In the data rows, zero lies at 4.5, halfway between 4 and 5.
Two rows play each game, the first against the second. How much does the first row win by? 20 is about a draw, 40 a big win and 0 a big loss. Wins can go round in a circle: one row can beat a second, the second a third and the third the first. Each row has two weighted sums of its numbers, A and B, taken from their middle values. A row wins by its A times the other's B, less its B times the other's A.
array([5., 4., 4., 5., 6., 5., 4., 5., 5., 2.])
array([5., 5., 5., 3., 3., 3., 6., 4., 5., 7.]) ~ 20
array([7., 1., 8., 1., 6., 3., 7., 4., 5., 4.])
array([3., 5., 4., 6., 5., 6., 3., 5., 4., 5.]) ~ 20
array([4., 5., 4., 5., 4., 4., 4., 4., 5., 4.])
array([3., 7., 4., 5., 3., 6., 4., 4., 6., 4.]) ~ 18
array([5., 4., 6., 5., 5., 5., 5., 4., 3., 5.])
array([6., 5., 5., 4., 4., 3., 5., 3., 5., 6.]) ~ 15
array([2., 7., 1., 7., 3., 6., 2., 6., 3., 5.])
array([5., 4., 4., 5., 4., 4., 4., 3., 4., 4.]) ~ 26
array([3., 4., 4., 7., 5., 6., 3., 6., 2., 3.])
array([4., 5., 5., 3., 4., 3., 6., 6., 3., 4.]) ~ 21
array([8., 2., 8., 0., 5., 1., 9., 3., 3., 5.])
array([3., 6., 6., 4., 2., 2., 7., 4., 5., 6.]) ~ 25
array([4., 4., 5., 4., 5., 4., 5., 4., 4., 4.])
array([2., 7., 4., 6., 1., 4., 5., 4., 5., 4.]) ~ 28
array([4., 5., 3., 6., 5., 5., 3., 7., 4., 4.])
array([4., 6., 5., 5., 4., 5., 4., 4., 4., 6.]) ~ 23
array([8., 0., 6., 3., 9., 6., 4., 4., 4., 4.])
array([4., 5., 4., 5., 4., 5., 5., 4., 4., 3.]) ~ 23
array([7., 0., 6., 3., 8., 5., 5., 4., 3., 3.])
array([4., 5., 5., 4., 3., 4., 5., 5., 5., 5.]) ~ 23
array([5., 5., 4., 3., 3., 3., 7., 4., 6., 6.])
array([5., 5., 4., 3., 4., 3., 6., 5., 6., 4.]) ~ 16
array([5., 1., 7., 3., 8., 6., 4., 4., 4., 4.])
array([3., 7., 3., 6., 2., 5., 4., 5., 4., 3.]) ~ 31
array([4., 5., 3., 6., 5., 6., 3., 5., 5., 7.])
array([4., 5., 5., 5., 4., 4., 5., 5., 4., 4.]) ~ 23
array([4., 6., 3., 5., 4., 3., 4., 5., 4., 7.])
array([2., 7., 1., 7., 3., 7., 3., 6., 5., 4.]) ~ 8
array([7., 2., 9., 1., 5., 2., 8., 3., 6., 4.])
array([5., 5., 5., 5., 3., 3., 6., 3., 5., 7.]) ~ 10
array([6., 2., 2., 5., 8., 6., 2., 6., 4., 4.])
array([3., 6., 3., 4., 4., 4., 4., 7., 5., 5.]) ~ 23
array([4., 5., 1., 7., 6., 6., 2., 5., 5., 4.])
array([1., 6., 4., 6., 3., 5., 3., 6., 3., 8.]) ~ 15
array([3., 7., 1., 8., 4., 6., 1., 5., 5., 4.])
array([7., 0., 5., 3., 9., 6., 4., 5., 4., 2.]) ~ 23
array([4., 3., 3., 7., 6., 7., 2., 5., 4., 3.])
array([1., 7., 1., 8., 3., 7., 1., 7., 5., 4.]) ~ 11
array([4., 6., 3., 5., 5., 4., 4., 5., 5., 4.])
array([8., 1., 8., 1., 6., 3., 7., 2., 5., 5.]) ~ 23
array([7., 2., 9., 0., 4., 1., 9., 4., 4., 2.])
array([4., 5., 6., 4., 3., 3., 7., 4., 7., 6.]) ~ 26
array([4., 4., 3., 5., 5., 4., 4., 4., 6., 4.])
array([4., 6., 6., 4., 2., 3., 6., 5., 5., 5.]) ~ 20
array([4., 6., 6., 6., 2., 2., 6., 2., 5., 6.])
array([3., 7., 4., 5., 3., 5., 4., 6., 6., 5.]) ~ 17
array([3., 5., 4., 6., 3., 5., 4., 4., 4., 6.])
array([6., 1., 7., 3., 7., 5., 4., 5., 3., 0.]) ~ 13
array([5., 3., 4., 5., 6., 5., 4., 4., 4., 2.])
array([8., 2., 7., 0., 6., 1., 8., 5., 5., 5.]) ~ 21
array([7., 1., 5., 4., 8., 6., 4., 4., 4., 3.])
array([4., 5., 3., 5., 4., 4., 4., 4., 5., 7.]) ~ 18
array([5., 5., 6., 3., 3., 3., 7., 4., 6., 5.])
array([3., 7., 0., 7., 4., 7., 2., 6., 5., 5.]) ~ 25
array([4., 5., 3., 6., 5., 6., 3., 5., 5., 3.])
array([4., 5., 3., 5., 5., 6., 3., 6., 5., 4.]) ~ 18
array([3., 5., 4., 6., 5., 6., 2., 5., 4., 5.])
array([4., 5., 3., 6., 5., 7., 3., 5., 6., 4.]) ~ 17
array([5., 5., 8., 4., 2., 4., 7., 3., 5., 6.])
array([4., 5., 6., 5., 4., 6., 5., 4., 4., 6.]) ~ 18
array([4., 5., 5., 6., 4., 5., 4., 4., 5., 4.])
array([3., 5., 5., 4., 4., 5., 4., 6., 4., 4.]) ~ 16
array([4., 6., 2., 7., 4., 6., 3., 3., 5., 5.])
array([4., 5., 2., 6., 5., 5., 3., 5., 4., 5.]) ~ 26
array([3., 6., 3., 8., 5., 6., 2., 4., 5., 6.])
array([7., 3., 8., 1., 4., 1., 9., 3., 5., 4.]) ~ 39
array([4., 5., 3., 5., 5., 5., 3., 4., 7., 4.])
array([5., 4., 2., 4., 6., 5., 3., 6., 4., 5.]) ~ 20
array([4., 5., 5., 5., 3., 3., 5., 3., 5., 7.])
array([6., 1., 5., 2., 8., 5., 5., 4., 4., 4.]) ~ 26
array([4., 4., 3., 6., 6., 6., 2., 4., 4., 3.])
array([4., 4., 4., 6., 5., 7., 2., 4., 3., 5.]) ~ 16
array([3., 5., 4., 5., 4., 6., 4., 5., 5., 5.])
array([4., 4., 4., 5., 5., 5., 3., 6., 3., 2.]) ~ 20
array([2., 6., 3., 7., 3., 6., 3., 5., 4., 5.])
array([5., 5., 3., 4., 5., 5., 3., 5., 4., 1.]) ~ 17
array([7., 1., 7., 4., 7., 5., 4., 4., 3., 4.])
array([7., 3., 8., 1., 4., 2., 8., 3., 4., 3.]) ~ 31
array([5., 4., 4., 5., 5., 5., 5., 5., 5., 2.])
array([5., 6., 6., 3., 3., 2., 7., 4., 5., 5.]) ~ 17
array([5., 4., 7., 3., 3., 2., 7., 3., 6., 6.])
array([3., 5., 3., 5., 5., 5., 4., 6., 3., 4.]) ~ 20
array([7., 2., 7., 2., 6., 2., 7., 2., 5., 5.])
array([2., 6., 3., 5., 2., 6., 4., 5., 6., 5.]) ~ 35
array([4., 5., 4., 6., 5., 6., 4., 5., 5., 3.])
array([6., 3., 3., 4., 7., 7., 4., 5., 5., 4.]) ~ 20
array([5., 3., 4., 5., 6., 5., 4., 6., 3., 5.])
array([8., 2., 6., 1., 6., 1., 9., 2., 6., 4.]) ~ 29
array([5., 5., 5., 3., 3., 2., 6., 4., 5., 8.])
array([3., 6., 3., 6., 4., 4., 3., 5., 4., 4.]) ~ 20
array([5., 4., 5., 4., 4., 4., 5., 4., 5., 6.])
array([5., 6., 7., 4., 2., 3., 6., 4., 6., 3.]) ~ 21
array([5., 3., 3., 6., 7., 7., 2., 4., 5., 3.])
array([3., 6., 5., 5., 2., 4., 5., 4., 4., 7.]) ~ 18
array([4., 5., 3., 6., 4., 5., 4., 6., 4., 6.])
array([3., 6., 4., 5., 3., 4., 4., 5., 5., 5.]) ~ 18
array([6., 1., 5., 3., 7., 4., 5., 4., 5., 4.])
array([4., 5., 3., 5., 4., 5., 4., 6., 5., 3.]) ~ 23
array([7., 3., 8., 2., 5., 2., 7., 2., 5., 7.])
array([5., 3., 3., 5., 8., 7., 2., 6., 3., 3.]) ~ 27
array([6., 1., 6., 3., 9., 8., 4., 6., 5., 4.])
array([3., 6., 3., 5., 4., 4., 4., 6., 4., 4.]) ~ 12
array([4., 5., 4., 6., 3., 4., 4., 4., 5., 5.])
array([5., 2., 3., 5., 8., 7., 2., 7., 3., 2.]) ~ 17
array([6., 5., 6., 3., 3., 3., 7., 3., 4., 5.])
array([6., 2., 5., 3., 7., 5., 4., 6., 6., 5.]) ~ 22
array([3., 6., 4., 6., 3., 5., 4., 6., 4., 4.])
array([8., 2., 9., 1., 5., 1., 9., 2., 6., 4.]) ~ 21
array([5., 3., 4., 4., 7., 5., 3., 6., 5., 6.])
array([5., 4., 4., 5., 5., 6., 4., 4., 5., 3.]) ~ 20
array([1., 7., 2., 7., 3., 5., 2., 7., 2., 8.])
array([4., 6., 7., 4., 2., 4., 6., 5., 5., 3.]) ~ 16
array([6., 5., 6., 4., 3., 3., 6., 4., 4., 3.])
array([6., 1., 6., 3., 7., 5., 5., 4., 3., 4.]) ~ 24
array([8., 2., 8., 2., 6., 2., 8., 2., 5., 4.])
array([5., 4., 5., 6., 4., 4., 5., 4., 4., 3.]) ~ 1
array([8., 0., 4., 3., 9., 6., 4., 5., 4., 0.])
array([2., 7., 0., 7., 3., 7., 1., 5., 4., 5.]) ~ 28
array([4., 4., 5., 5., 4., 4., 5., 4., 5., 6.])
array([2., 6., 4., 5., 3., 5., 4., 5., 6., 8.]) ~ 15
array([5., 5., 7., 4., 2., 2., 7., 2., 5., 6.])
array([4., 5., 3., 6., 4., 5., 4., 6., 4., 4.]) ~ 16
array([2., 8., 1., 9., 3., 7., 1., 6., 4., 3.])
array([3., 7., 1., 8., 4., 7., 1., 5., 5., 5.]) ~ 22
array([4., 6., 5., 4., 3., 3., 5., 3., 5., 6.])
array([7., 1., 6., 3., 8., 7., 4., 4., 5., 4.]) ~ 23
array([3., 6., 4., 5., 2., 4., 5., 5., 4., 6.])
array([5., 5., 6., 4., 4., 2., 6., 4., 5., 5.]) ~ 26
array([2., 7., 1., 7., 3., 7., 2., 5., 4., 4.])
array([2., 7., 3., 5., 2., 5., 4., 5., 4., 4.]) ~ 8
array([4., 5., 4., 6., 5., 5., 3., 4., 5., 7.])
array([4., 6., 4., 7., 3., 6., 4., 6., 5., 3.]) ~ 5
array([4., 3., 5., 5., 5., 4., 5., 5., 4., 4.])
array([6., 4., 3., 4., 6., 5., 4., 5., 5., 4.]) ~ 20
